[[ 12.0 -12.4  14.7  15.8 -33.9  20.5   8.5  -2.1  53.4  10.2  33.2  -3.8
   55.8   9.5]
 [-13.3 -28.6 -24.0   3.6  14.8  10.1  19.5   1.4  24.4   1.9  16.9  17.9
   21.9  -1.6]
 [-35.0 -22.9   8.7  22.2 -30.0 -13.8  -6.2  10.0 -11.7  27.1 -19.8 -37.0
   -9.8   5.7]
 [ 27.6  17.6 -19.1 -17.0  31.9  -4.7   1.1 -11.1   0.3 -34.3  -1.2  49.9
    8.9  -5.8]
 [-26.6 -25.1 -14.3  16.7 -38.8   2.5 -15.9  19.6  28.9  16.2   4.2 -17.9
   13.9  10.1]]
->
[[-13.3 -28.6 -24.0   3.6  14.8  10.1  19.5   1.4  24.4   1.9  16.9  17.9
   21.9  -1.6]
 [ 27.6  17.6 -19.1 -17.0  31.9  -4.7   1.1 -11.1   0.3 -34.3  -1.2  49.9
    8.9  -5.8]]

[[-31.1  13.1 -25.8  27.0  38.5   0.4  21.5]
 [-17.4   4.7  -8.8   6.6  17.1   1.6   5.3]
 [  8.0 -23.1  15.4  -4.2 -14.5  16.8  -3.8]
 [-11.7  15.8 -30.6  22.5  15.9 -12.3  -7.5]
 [-23.5  21.6 -38.2  12.6  12.3 -28.9 -17.0]
 [-18.9   1.0  -1.1   9.1   7.2  -5.6 -14.8]
 [-52.2  42.8 -35.1  20.7  37.1 -38.4 -18.1]
 [  0.1  -5.9   8.8   5.9   2.1  10.8 -15.1]
 [-21.6 -23.9  46.8  12.9  27.2  39.2  39.7]]
->
[[-17.4   4.7  -8.8   6.6  17.1   1.6   5.3]
 [-11.7  15.8 -30.6  22.5  15.9 -12.3  -7.5]
 [-18.9   1.0  -1.1   9.1   7.2  -5.6 -14.8]
 [  0.1  -5.9   8.8   5.9   2.1  10.8 -15.1]]

[[ 13.2  26.1  13.3 -10.3  -8.1 -18.3 -17.5]
 [ -5.7  16.4   4.2  -0.9  27.7  18.9  21.4]
 [ -4.0  15.5   5.2  -8.4   8.5  11.0  33.1]
 [-23.3 -41.9 -21.0  12.7 -28.3 -21.6   2.9]
 [ -2.9  32.9  10.0  -5.9  -0.5  16.1   6.2]
 [ 25.8 -15.4  -6.3   5.7  -0.5   9.6  30.8]
 [ 31.7 -13.8  12.4 -26.4  11.2  -1.4  -8.6]
 [-32.1 -38.8  -6.1  29.3 -25.5 -45.2 -10.4]
 [ 30.4 -51.9 -20.7  31.5 -37.6   4.9  15.5]
 [ -2.0  26.7  -3.6   5.5   6.1  19.6  -6.8]
 [ -7.9  15.8 -14.1   7.6  18.8   0.1   0.0]
 [-11.6  19.6   8.0  12.5   2.9  -6.6   0.8]]
->
[[ -5.7  16.4   4.2  -0.9  27.7  18.9  21.4]
 [-23.3 -41.9 -21.0  12.7 -28.3 -21.6   2.9]
 [ 25.8 -15.4  -6.3   5.7  -0.5   9.6  30.8]
 [-32.1 -38.8  -6.1  29.3 -25.5 -45.2 -10.4]
 [ -2.0  26.7  -3.6   5.5   6.1  19.6  -6.8]
 [-11.6  19.6   8.0  12.5   2.9  -6.6   0.8]]

[[12.6 16.2 13.4 16.7 10.2 16.3 11.2 11.8 10.9 17.7 11.9 17.8 14.1 18.4
  14.9]
 [12.9 13.4 11.1 12.7 15.4 13.7 11.7 14.7 11.9 12.2 16.2 12.0 12.5  9.3
  12.8]
 [12.4 19.6 26.0 12.0 15.3 21.3 22.3 18.9 14.8 17.5 14.1 16.6 20.8 21.2
  18.7]
 [13.2  8.4 17.0 27.5 14.1 40.6 23.1  3.9 11.1 27.8  9.4 44.1  9.6 44.8
  26.0]
 [16.9 14.3  4.8  5.8  8.5  2.7  4.3 37.8 13.1  3.3 26.4  2.8 10.6  2.6
   6.9]
 [13.4 13.3 16.9 12.3 11.4 13.9 13.0 17.3 12.6 11.9 12.2  9.8 14.5 11.2
  14.4]]
->
[[12.9 13.4 11.1 12.7 15.4 13.7 11.7 14.7 11.9 12.2 16.2 12.0 12.5  9.3
  12.8]
 [13.2  8.4 17.0 27.5 14.1 40.6 23.1  3.9 11.1 27.8  9.4 44.1  9.6 44.8
  26.0]
 [13.4 13.3 16.9 12.3 11.4 13.9 13.0 17.3 12.6 11.9 12.2  9.8 14.5 11.2
  14.4]]

[[-17.7   8.7 -10.7 -10.3 -10.4]
 [-22.3 -19.3  20.3  29.9  -5.2]
 [-39.1  18.6 -36.0 -18.1  41.6]
 [-12.6  15.7 -16.3   2.1  13.8]
 [-17.8  22.0 -40.7 -45.4 -11.5]
 [ -4.7  -9.2  -5.0 -13.8  -8.2]
 [  2.1 -18.1  25.3  22.0 -11.8]
 [-20.6  23.0 -32.3 -26.6 -18.6]
 [-22.3 -17.0  28.6  50.1   0.3]]
->
[[-22.3 -19.3  20.3  29.9  -5.2]
 [-12.6  15.7 -16.3   2.1  13.8]
 [ -4.7  -9.2  -5.0 -13.8  -8.2]
 [-20.6  23.0 -32.3 -26.6 -18.6]]

[[ 27.3   2.0  48.8]
 [ 21.5  10.5  28.3]
 [ -5.7   5.9  36.3]
 [ -6.1 -31.7  50.0]
 [-17.7   0.2 -61.6]]
->
[[ 21.5  10.5  28.3]
 [ -6.1 -31.7  50.0]]

[[ -4.8  -0.2  -9.2  -9.6  10.5 -10.1   2.4  -0.6 -33.4  -1.0]
 [-20.1  15.4  18.7   2.2  -0.7  -2.5  -2.7  -7.9   4.0   1.1]
 [  7.0  10.4  11.8   9.6   0.5   9.7 -11.8   9.2 -47.0  16.8]
 [  4.9   5.0  -5.3  -6.8 -10.1  39.6   6.5   5.4  12.1 -15.8]
 [ 15.8  -6.5  23.3 -17.9  -9.5   5.6 -18.9   1.0   6.5  12.5]
 [  6.2   5.6  -8.2 -22.1  -7.7   9.0  -0.3   1.9 -15.3 -16.7]
 [ -8.6   4.5  -9.6   9.6  -0.4   2.3   6.4  -1.8   0.9   9.1]
 [-17.6 -12.2   1.7  12.6   0.1  22.7  24.1   4.8 -11.7  -1.7]
 [ -8.7  -0.6  -7.8 -10.1 -11.8  14.4  -6.2   5.8 -16.8   0.8]]
->
[[-20.1  15.4  18.7   2.2  -0.7  -2.5  -2.7  -7.9   4.0   1.1]
 [  4.9   5.0  -5.3  -6.8 -10.1  39.6   6.5   5.4  12.1 -15.8]
 [  6.2   5.6  -8.2 -22.1  -7.7   9.0  -0.3   1.9 -15.3 -16.7]
 [-17.6 -12.2   1.7  12.6   0.1  22.7  24.1   4.8 -11.7  -1.7]]
